500 stands for zero in the data rows.
Here are some points:
array([559, 533, 580, 544, 539, 482, 610, 651, 560, 813, 495, 478, 547, 524, 545, 500])
array([397, 604, 492, 407, 436, 492, 546, 488, 430, 530, 393, 455, 548, 581, 517, 466])
array([446, 415, 423, 423, 488, 431, 345, 391, 364, 393, 580, 392, 466, 439, 407, 335])
array([418, 397, 320, 456, 466, 423, 280, 337, 403, 489, 449, 561, 332, 272, 361, 507])
array([481, 483, 443, 489, 477, 469, 478, 442, 405, 490, 505, 415, 520, 523, 594, 339])
array([392, 513, 342, 560, 403, 518, 407, 383, 337, 295, 494, 473, 450, 416, 447, 447])
array([464, 166, 441, 411, 485, 533, 461, 476, 425, 466, 446, 345, 504, 433, 299, 428])
array([648, 518, 602, 544, 643, 634, 600, 510, 607, 345, 596, 549, 567, 617, 538, 520])
array([578, 506, 676, 569, 559, 589, 674, 480, 670, 536, 439, 567, 597, 549, 512, 523])
array([484, 623, 428, 325, 492, 516, 414, 432, 429, 520, 484, 368, 504, 468, 568, 432])
array([490, 370, 521, 475, 483, 527, 436, 502, 494, 578, 457, 389, 501, 573, 385, 345])
array([636, 492, 543, 491, 731, 545, 597, 602, 573, 519, 689, 388, 549, 522, 487, 455])
array([526, 514, 634, 489, 535, 588, 674, 694, 635, 475, 524, 532, 620, 600, 488, 514])
array([363, 437, 322, 386, 441, 478, 311, 273, 299, 562, 370, 293, 423, 439, 437, 305])
array([478, 472, 447, 573, 506, 494, 465, 466, 441, 539, 504, 499, 537, 517, 536, 475])
array([507, 769, 444, 434, 505, 402, 454, 492, 445, 480, 505, 444, 419, 414, 465, 542])
array([568, 617, 537, 506, 659, 593, 527, 645, 545, 573, 618, 606, 577, 586, 470, 543])
array([589, 281, 590, 536, 592, 364, 471, 536, 613, 401, 659, 643, 447, 451, 443, 702])
array([701, 536, 634, 642, 466, 537, 643, 576, 621, 554, 505, 598, 584, 648, 616, 561])
array([655, 498, 595, 477, 651, 460, 538, 625, 571, 593, 598, 410, 506, 538, 528, 505])
array([544, 481, 534, 531, 493, 552, 535, 604, 535, 485, 503, 500, 580, 563, 482, 438])
array([438, 523, 478, 475, 351, 414, 484, 341, 498, 560, 326, 505, 450, 466, 494, 488])
array([410, 550, 634, 590, 453, 669, 564, 558, 634, 592, 501, 511, 659, 621, 630, 490])
array([461, 503, 461, 567, 493, 610, 437, 483, 416, 484, 492, 601, 520, 539, 625, 638])
array([434, 476, 461, 367, 460, 420, 430, 426, 424, 494, 490, 493, 467, 530, 376, 493])
array([401, 451, 413, 491, 457, 446, 405, 366, 415, 458, 452, 521, 334, 404, 515, 455])
array([428, 420, 511, 632, 485, 535, 467, 519, 494, 501, 506, 612, 580, 501, 448, 614])
array([617, 517, 622, 516, 533, 492, 649, 440, 595, 420, 503, 504, 593, 564, 532, 500])
array([594, 526, 628, 530, 565, 684, 623, 634, 592, 394, 608, 449, 673, 620, 526, 507])
array([480, 542, 637, 529, 489, 617, 740, 519, 600, 503, 482, 514, 705, 800, 565, 525])
array([486, 461, 451, 448, 574, 377, 390, 431, 403, 300, 584, 488, 382, 374, 533, 416])
array([610, 472, 527, 518, 550, 555, 460, 495, 567, 593, 597, 605, 554, 500, 424, 550])
array([579, 510, 634, 580, 446, 501, 621, 529, 639, 458, 450, 558, 587, 506, 499, 580])
Here are 12 more points, each followed by its number:
array([667, 540, 637, 648, 713, 413, 568, 645, 663, 443, 648, 673, 463, 483, 619, 737]) 0
array([669, 537, 600, 670, 568, 454, 580, 619, 635, 727, 538, 571, 587, 596, 635, 591]) 1
array([608, 448, 580, 537, 584, 469, 583, 550, 593, 583, 573, 430, 454, 482, 569, 539]) 2
array([415, 386, 466, 534, 445, 504, 400, 458, 405, 465, 449, 581, 496, 470, 491, 518]) 3
array([306, 490, 434, 597, 391, 524, 441, 375, 421, 498, 483, 585, 472, 421, 402, 478]) 4
array([518, 533, 433, 440, 499, 482, 470, 453, 421, 555, 528, 361, 509, 529, 676, 361]) 5
array([568, 604, 567, 576, 557, 557, 517, 438, 593, 479, 540, 533, 484, 585, 612, 490]) 6
array([455, 487, 410, 394, 473, 469, 517, 530, 333, 467, 484, 356, 484, 506, 456, 340]) 7
array([515, 480, 486, 510, 528, 408, 404, 467, 549, 296, 540, 544, 404, 373, 432, 596]) 8
array([590, 527, 628, 500, 613, 699, 645, 534, 639, 264, 606, 514, 642, 641, 474, 543]) 9
array([498, 518, 590, 520, 507, 530, 738, 498, 526, 474, 569, 446, 668, 776, 549, 510]) 10
array([517, 770, 728, 614, 556, 759, 696, 661, 653, 513, 523, 501, 671, 662, 724, 512]) 11
Which two of these numbered points are nearest to each point below, ignoring the 2 directions in which the first points spread most? Their numbers follow each, nearest first.
array([482, 538, 562, 724, 441, 509, 565, 520, 614, 484, 497, 735, 502, 505, 544, 685]) > 4 3
array([501, 550, 428, 389, 495, 518, 509, 429, 355, 529, 493, 345, 495, 548, 646, 361]) > 5 7
array([501, 389, 484, 418, 528, 394, 494, 439, 519, 597, 634, 402, 423, 448, 410, 475]) > 2 7
array([420, 601, 432, 553, 546, 348, 380, 404, 483, 501, 489, 541, 344, 387, 661, 644]) > 0 6
array([632, 495, 586, 606, 573, 402, 587, 634, 587, 737, 573, 624, 499, 608, 541, 593]) > 1 2
array([553, 723, 696, 566, 513, 844, 625, 669, 673, 521, 509, 532, 684, 631, 762, 547]) > 11 6
array([480, 578, 417, 486, 504, 472, 492, 418, 422, 508, 516, 407, 517, 538, 635, 341]) > 5 6
array([453, 474, 500, 694, 475, 485, 575, 473, 530, 441, 508, 704, 529, 491, 480, 748]) > 4 3
array([488, 481, 554, 705, 460, 611, 555, 493, 535, 456, 495, 720, 521, 494, 498, 651]) > 4 3
array([698, 539, 704, 655, 721, 438, 532, 684, 671, 429, 730, 679, 425, 469, 574, 724]) > 0 6
array([544, 810, 618, 600, 492, 690, 626, 670, 676, 540, 532, 536, 617, 663, 717, 499]) > 11 6
array([501, 561, 429, 329, 485, 535, 433, 479, 483, 538, 483, 354, 519, 559, 628, 443]) > 5 2
array([462, 628, 528, 601, 522, 351, 474, 426, 467, 583, 451, 523, 381, 394, 598, 633]) > 0 1
array([628, 360, 570, 623, 663, 419, 557, 636, 552, 645, 614, 601, 511, 473, 532, 602]) > 1 2
array([639, 498, 512, 574, 618, 518, 449, 598, 577, 581, 559, 641, 486, 461, 512, 569]) > 1 0
array([455, 420, 476, 470, 503, 524, 440, 441, 419, 458, 463, 541, 496, 494, 519, 542]) > 3 8
array([532, 559, 388, 527, 453, 457, 411, 435, 502, 334, 427, 451, 359, 366, 382, 516]) > 8 6
array([516, 505, 572, 531, 530, 396, 709, 492, 457, 528, 531, 471, 652, 752, 501, 456]) > 10 7
array([570, 433, 657, 526, 679, 643, 625, 599, 675, 270, 614, 496, 643, 652, 522, 485]) > 9 10
array([494, 658, 671, 534, 565, 874, 653, 527, 658, 493, 509, 579, 726, 696, 687, 594]) > 11 9
array([546, 448, 496, 452, 475, 517, 567, 624, 509, 870, 477, 549, 516, 525, 452, 520]) > 1 2
array([477, 471, 392, 275, 469, 411, 458, 482, 365, 411, 557, 364, 469, 492, 440, 341]) > 7 10
array([468, 426, 489, 587, 469, 507, 527, 432, 506, 512, 401, 556, 537, 530, 618, 560]) > 3 8
array([386, 546, 418, 544, 315, 528, 441, 339, 399, 538, 429, 549, 481, 476, 492, 508]) > 4 3
array([523, 428, 489, 491, 597, 370, 503, 471, 507, 541, 565, 422, 424, 467, 427, 476]) > 2 7
array([451, 620, 458, 542, 468, 388, 487, 482, 487, 448, 415, 623, 391, 454, 657, 528]) > 0 8
array([551, 534, 559, 677, 470, 502, 583, 503, 608, 491, 431, 781, 451, 473, 556, 713]) > 4 0
array([510, 456, 492, 383, 604, 467, 440, 434, 456, 624, 559, 462, 406, 411, 474, 515]) > 2 5
array([559, 458, 629, 544, 491, 495, 702, 511, 538, 565, 540, 531, 676, 770, 540, 529]) > 10 3
array([490, 662, 435, 398, 453, 488, 368, 537, 426, 514, 502, 440, 455, 446, 502, 400]) > 11 8
array([426, 463, 492, 368, 444, 447, 485, 541, 448, 442, 482, 353, 480, 500, 282, 325]) > 7 10
array([429, 294, 400, 475, 481, 521, 441, 453, 446, 443, 476, 605, 484, 411, 427, 559]) > 3 4
array([509, 504, 572, 492, 480, 456, 664, 491, 552, 486, 524, 460, 556, 668, 475, 448]) > 10 7
Here are 12 other points, each followed by its number:
array([660, 557, 606, 693, 775, 448, 515, 674, 645, 435, 752, 636, 471, 515, 603, 683]) 0
array([529, 501, 534, 447, 638, 504, 457, 582, 486, 428, 553, 381, 461, 501, 511, 426]) 1
array([455, 503, 572, 599, 470, 482, 584, 463, 546, 414, 463, 539, 477, 524, 542, 626]) 2
array([540, 510, 403, 486, 553, 426, 445, 485, 456, 384, 513, 418, 426, 458, 383, 473]) 3
array([490, 523, 505, 446, 457, 516, 459, 507, 497, 494, 483, 493, 510, 488, 505, 517]) 4
array([653, 562, 646, 630, 646, 516, 477, 595, 634, 493, 684, 663, 463, 438, 626, 696]) 5
array([680, 446, 590, 517, 616, 434, 504, 581, 574, 531, 600, 433, 502, 485, 564, 579]) 6
array([222, 426, 328, 318, 368, 481, 338, 317, 264, 477, 445, 375, 420, 464, 497, 329]) 7
array([474, 423, 426, 485, 567, 369, 375, 428, 428, 338, 559, 478, 325, 334, 473, 456]) 8
array([428, 409, 347, 475, 413, 275, 331, 343, 446, 404, 411, 497, 322, 287, 301, 512]) 9
array([616, 425, 464, 458, 565, 391, 402, 522, 463, 309, 517, 377, 413, 464, 452, 435]) 10
array([540, 662, 686, 566, 476, 811, 685, 586, 625, 516, 513, 539, 733, 707, 692, 531]) 11
The same question for these:
array([509, 577, 640, 550, 568, 844, 718, 560, 642, 559, 492, 516, 729, 703, 672, 524]) > 11 7
array([502, 539, 468, 510, 447, 538, 429, 564, 525, 490, 505, 534, 494, 518, 491, 508]) > 4 8
array([457, 529, 545, 527, 495, 576, 500, 516, 516, 587, 498, 566, 540, 506, 486, 528]) > 4 7
array([592, 535, 596, 409, 740, 549, 550, 646, 601, 499, 691, 401, 567, 560, 493, 412]) > 1 3
array([493, 571, 380, 353, 440, 497, 553, 440, 409, 464, 411, 374, 469, 545, 509, 400]) > 3 10
array([641, 528, 646, 620, 656, 474, 614, 608, 588, 491, 556, 634, 528, 546, 588, 590]) > 8 4
array([606, 792, 656, 686, 479, 589, 607, 712, 674, 515, 520, 483, 626, 631, 705, 511]) > 0 5
array([453, 452, 380, 477, 600, 469, 400, 371, 423, 368, 585, 495, 349, 390, 521, 462]) > 8 11
array([463, 600, 399, 354, 459, 511, 489, 474, 408, 456, 402, 388, 506, 550, 487, 375]) > 3 10
array([479, 155, 435, 414, 508, 601, 471, 465, 428, 480, 474, 393, 473, 466, 294, 463]) > 7 4
array([682, 594, 602, 658, 545, 496, 631, 565, 646, 693, 495, 494, 596, 564, 583, 502]) > 6 8
array([612, 583, 566, 436, 675, 570, 585, 656, 536, 529, 745, 369, 603, 551, 563, 386]) > 1 6
array([470, 488, 537, 619, 448, 490, 576, 435, 494, 461, 464, 503, 536, 510, 588, 603]) > 2 8
array([602, 440, 464, 537, 570, 513, 469, 526, 572, 559, 509, 462, 495, 505, 388, 422]) > 3 4
array([441, 659, 484, 472, 474, 314, 515, 517, 473, 511, 458, 524, 355, 402, 560, 359]) > 8 0
array([484, 509, 505, 602, 490, 663, 515, 459, 500, 389, 443, 466, 663, 642, 561, 534]) > 11 4
array([458, 429, 342, 420, 357, 228, 364, 352, 423, 382, 346, 515, 280, 294, 389, 517]) > 9 2
array([530, 458, 556, 445, 533, 388, 513, 609, 523, 507, 482, 386, 500, 492, 343, 519]) > 3 4
array([561, 574, 546, 411, 689, 573, 577, 562, 549, 536, 743, 443, 558, 535, 527, 428]) > 1 7
array([466, 383, 306, 480, 434, 328, 306, 368, 394, 443, 448, 481, 286, 261, 329, 481]) > 9 4
array([443, 567, 464, 525, 467, 393, 357, 441, 512, 502, 467, 607, 361, 376, 591, 725]) > 5 2
array([720, 494, 622, 707, 704, 424, 651, 655, 618, 474, 695, 642, 457, 474, 635, 643]) > 0 8
array([579, 509, 548, 513, 630, 519, 529, 623, 487, 472, 628, 404, 558, 554, 488, 468]) > 1 3
array([400, 420, 452, 430, 419, 409, 542, 488, 478, 429, 414, 330, 498, 481, 228, 297]) > 3 9
array([316, 475, 265, 367, 405, 480, 393, 317, 323, 503, 458, 403, 399, 449, 497, 316]) > 7 4
array([455, 433, 520, 492, 475, 461, 538, 484, 540, 437, 376, 471, 461, 535, 541, 429]) > 8 4
array([628, 580, 588, 467, 546, 521, 550, 555, 662, 569, 493, 583, 546, 563, 534, 554]) > 4 9
array([446, 549, 456, 436, 450, 359, 417, 451, 540, 504, 514, 441, 389, 380, 473, 329]) > 8 4
array([521, 506, 597, 657, 419, 504, 566, 466, 525, 386, 471, 541, 519, 473, 552, 593]) > 2 9
array([507, 600, 536, 413, 683, 575, 534, 560, 521, 490, 702, 437, 641, 592, 507, 399]) > 1 7
array([461, 417, 402, 432, 494, 437, 314, 390, 428, 462, 527, 507, 397, 300, 372, 456]) > 4 8
array([351, 462, 391, 519, 287, 355, 414, 371, 416, 579, 336, 506, 415, 454, 502, 464]) > 9 2
array([403, 370, 483, 351, 437, 444, 532, 496, 405, 465, 437, 355, 509, 468, 237, 333]) > 3 7
